One turn moves every row onto another: examples first, then more rows asked
Tumup: [ -5  -3   7  22  23  -6   7   3   5  -5  -6 -15  -5   2  -4]
Kal: [ 21 -21  -1   9 -16   3   7  -4  12   9   1 -15  -2  13  17]
tifik: [ -2  15  10  -2  -5  17  14   0  -1 -17   6 -17   2  -5  34]
Gogil: [ 13 -16  -3   9 -21  -2  12  -5  15  13   1 -18   9  10  18]
Sil: [  7  17  11   3   6  16   4   0   0 -16  -2  -9   0  -7  38]
tak: [ 13   7  -2   4  10  -1   1   3  -3  -2 -17   4  -8  21  12]
Fut: [  7   5   9  19  22  -9   9  -5  -6  -4 -11 -13   0   0  -5]
fuma: [  1   9  10  -1   3  20   6   5   9 -23   3  -8   5  -1  33]
Mozu: [ 12  12   7  20   3  -2   9 -11  19   8  -2 -25   7 -12  34]
Mevut: [ -4  -9  25   4   0  11   9 -11  13 -15   9 -15  11  13  -1]
Sabu: [ -6  -7  23   4   0  15  14  -2  17 -18  11 -15   7  12   6]
vuno: [ -2   6   9  24  17  -5  11   1  -1  -5 -15 -23   1   6  -5]
beko: [ 24 -17  -8   4 -15  -3  12 -10  13   4  -8 -11   9  12  18]
mup: [ 14 -13  -6   2 -20   6   6   0  16   4  -3 -10   7  23  16]
dilog: [  6  14   8  -9   5  18  15   4   7 -16   3 -10   8  -8  30]
ziv: [  7   9  -7   1   2   4  -2   3  -3   6 -13   6  -4  21  14]
repap: [  0  -1  13  20  17  -7  12  -5   4   1  -1 -18   6  -4 -10]
boz: [ 17   7   8  16  -3  -7  17  -9  13  11  -3 -26   3  -9  33]

fuma -> Gogil
boz -> tak
mup -> repap
Now find these:
vuno -> dilog
Tumup -> tifik
Mevut -> Mozu

One turn moves every row onto another: examples first, then more rows asked
Milef: [  2  -2  -8  23 -14  11  -1 -10 -11  -6 -19  -6   9   0 -18   6   7]
Rin: [-13 -13  -3  -1 -15 -14  20   7  -6  -3   2  -3 -12  -4  12   6   2]
Kili: [ -5 -16  -6  22  -6   7  -3  -1 -12   5 -16   2   6  -6 -12  11  20]
dubap: [  8   3   1  -3   9  -4  -5  15 -11   8  -2 -21  -5   7 -20  -1  -4]
faku: [10 10  2  7  4  9  6  9  4  7 -1  3 15 19 16  7  6]
kop: [10  8 -4 10  5  5  7 10  5  6  6  7 12 19 13 11  5]
kavuz: [ 10   5  -5  -1  12  -3  -8  13 -14   7   3 -15  -5   8 -21   1  -5]
vil: [  9   0  -2   3   7  -5  -4  17 -11   6   2 -16  -4   8 -25   1  -5]
fakef: [  7  -5  14  -7 -13  -1  -6  -9   0  -6  27  -3  10 -12   6  10  12]
niru: [ 9  8 -1  9  9  7 12  3  4  7  5 10 10 19 14  7  9]
Podu: [  2   0   6  -6  -2  14   4 -14 -29  -8   2   8  -5   5   9  -8  -8]
maf: [-10 -20  -3   1  -9 -14  20   8  -8  -1   1  -5 -10  -5  14   2   4]
pizef: [  2  -2   9  -7  -3  15   1 -12 -31 -10   6   5 -10   1   7  -7  -6]
Zis: [  5  -1   7 -10  -2  15  -3  -9 -34  -5   4   7  -4   3   7  -6  -6]
fisen: [ -6  -8  -2  25  -2   7   0  -4  -2   3 -18   1   2  -7 -14   8  18]
Tese: [ 14  -2  14  -5 -13  -5  -1 -14   5  -3  24  -8   7  -6   5  12   8]
rerob: [ 14  -7  14  -1 -19  -1  -8 -11   1  -5  24  -8   8 -10   6   9   0]
dupin: [  3  -3  -7  20  -9  12   0  -9 -19  -4 -21   2  10  -4 -13   9  11]
vup: [  7   4   6 -12 -11 -10  -1 -10   1  -8  20 -13   7 -21  -5   6   6]
fasas: [  9   3  10 -11  -6  -7  -2 -14   3  -2  21 -12   1 -18  -5   4   7]
boril: [  6  -3   5  -4   1  14   4 -13 -32 -12   3   2  -6   2   9 -10  -7]
maged: [-14 -17  -2  -3 -13 -15  16   7 -10   2  -1  -3 -13  -2   7   3   0]
vita: [10 10 -1 10  7 11  9 10  6  7  3  9 14 16 10  6  5]
dakem: [  5  -4   1  25  -9  10  -2 -12 -15  -4 -19  -3   5   2 -17  10   8]
vut: [-11 -13  -5  -5 -12 -17  18  11  -9   3  -3   0  -8  -4  10   8   3]
Tofe: [ 10  -1  -3   0   9  -8   0   9 -15   8   2 -17  -9   9 -24   1  -5]
Derug: [  5   3   6  -8  -8  -5  -1 -10   7  -3  19  -9   3 -26  -1   1   4]
Dop: [ -8 -13  -4  24  -6  15  -7  -3  -4   5 -12   1   4  -2 -12   6  19]

fakef -> dakem
Milef -> Derug
boril -> dubap
Now find these:
dupin -> fasas
maged -> kop
vil -> Rin
vut -> niru

